A single turn carries every row of the set below to another of its rows. Some are shown first; where does it send the rows asked next?
tos: [  5.4  25.0 -30.4  -5.3 -24.5  -5.7 -27.9 -12.6 -29.4 -13.9  42.1   3.0
  17.7  -5.2  -7.0]
Nemub: [  6.7  -8.4 -37.2  -5.0 -34.1 -31.8 -25.1  -1.2 -27.6 -18.0   7.4  15.0
  -5.5  -8.4  10.5]
vefom: [ -5.9   2.2 -18.5   5.7   9.2   6.2 -23.0  31.7 -61.5  30.2  15.6  -3.7
   1.4 -18.9 -13.1]
kebi: [ -6.0  13.6 -20.2   1.7  15.0 -36.3  12.3  18.1   7.8  13.4  12.4   1.9
  -1.9 -17.2  11.9]
repot: [ 19.2  32.4 -37.9  14.8  36.3  -3.8 -20.7  39.7 -25.6  13.1  15.2  -3.8
 -35.7 -32.3  -3.3]
Luta: [ -0.9  45.3 -13.7   1.5  -0.2  -1.7  -0.6 -24.0  16.6   3.6  -5.2   2.2
  -9.3 -26.4   3.5]
guger: [-12.6  36.3 -41.5  -9.0  -3.7  -5.9 -26.6   4.5  22.2  13.3  -8.0   1.6
   1.4  -8.7   5.4]
ruzam: [  5.7  12.4 -19.9 -30.1   1.1   6.5 -36.8   3.1 -26.8  -7.6  19.8   6.2
 -37.3  -5.3 -25.9]
Gup: [ 20.9  24.5  -9.1  37.2 -33.9   5.8 -28.3  37.2 -32.1   1.9  -5.2 -25.4
  -8.0 -15.1   7.0]
lirif: [ 18.6  29.6  -5.5   2.0  19.4  -8.6 -25.4  10.9   1.7 -17.6  -4.1  20.4
  12.5 -35.6  15.3]
Resi: [ -0.3  25.8 -39.0   9.5  15.3  -1.2 -12.6  23.1 -53.1  10.9  -3.6  -4.8
 -37.0  -8.8 -28.3]
Buru: [-16.8  35.9 -40.3  -5.2  -1.2   9.4 -44.1  20.4 -47.6   7.0  15.7   7.9
 -30.2 -33.4 -27.6]
tel: [  9.9  17.3   8.6   8.7 -40.1  11.3 -33.2   1.0  -1.7   1.6   3.2 -15.2
 -11.0 -52.0  18.0]
naso: [  2.0  32.5 -21.3  13.5  -8.5  25.1  -9.1  -1.8  19.0  12.3  -6.3 -28.5
 -31.4 -30.6  -3.0]
Dugu: [ 17.2  21.7  -7.5   5.0 -20.8   9.0 -26.4  23.6 -39.5  20.1  11.6  -6.5
  -5.0 -45.1  44.2]
tet: [ 14.3  24.7  -6.9   1.7  -5.7   3.0 -25.8  20.6  13.6 -14.4  -1.6   2.3
  30.0 -21.7 -10.6]
veza: [ -5.1  25.6  -6.5  11.5   0.3  -7.0 -20.2  23.0 -32.3  -4.6  10.8  20.5
  -4.8 -39.7 -53.2]
rumam: [ 14.7  33.5  -4.7  10.8 -27.6 -11.2 -21.0  29.3 -18.2 -10.8  39.3 -23.7
 -32.8 -50.4  12.6]
tukes: [ -9.4  19.0  -2.8  16.3 -24.3 -30.0 -41.3  -1.8 -29.0  -4.8  30.0  19.6
 -19.9   1.7  -7.9]
Tifo: [ 10.0   6.3 -11.2  28.7 -44.2 -14.7 -18.7  45.6 -27.2  10.1  -1.0  -5.9
  14.4 -38.7  -9.5]
Rap: [ -1.3  34.6 -28.7  18.3 -46.8 -15.7 -31.4  22.7 -25.2  26.1  18.2  -3.1
  -4.6 -55.1  29.5]
vuros: [-12.5  15.7 -20.1  21.5  -2.7   9.0   6.8  -7.3 -40.6  10.0   2.3  10.4
  -2.7 -38.9 -37.2]
luko: [-21.8  -3.9 -19.6 -23.4   0.5  22.5 -14.9  17.9 -33.9   4.2  14.6 -20.4
 -16.4 -16.5 -19.8]
Rus: [ 16.5  41.5 -37.5  17.3  15.4 -31.4  -5.3   2.5   5.4  -9.3   3.2  -0.5
 -12.2 -21.9 -21.4]
tumu: [ -6.3   1.4 -10.6   7.2   1.0  14.6 -12.7  17.9 -25.8  41.7  15.1  -2.9
  -6.2 -51.9  29.0]
zume: [  6.3  10.9 -19.1  -7.4 -20.8 -20.1  -7.9  -1.0   7.4  26.9  12.1  -7.9
   4.1  10.8  11.8]
bolup: [ 17.4  18.5 -21.5   5.5 -36.0 -28.8 -11.6  12.5 -44.4  15.4  44.1   5.7
 -24.1 -46.9   6.5]

Tifo moves to tet
tukes moves to Nemub
And these:
Resi moves to Dugu
tumu moves to naso
lirif moves to vuros
ruzam moves to bolup
Rus moves to vefom
guger moves to Buru
kebi moves to luko

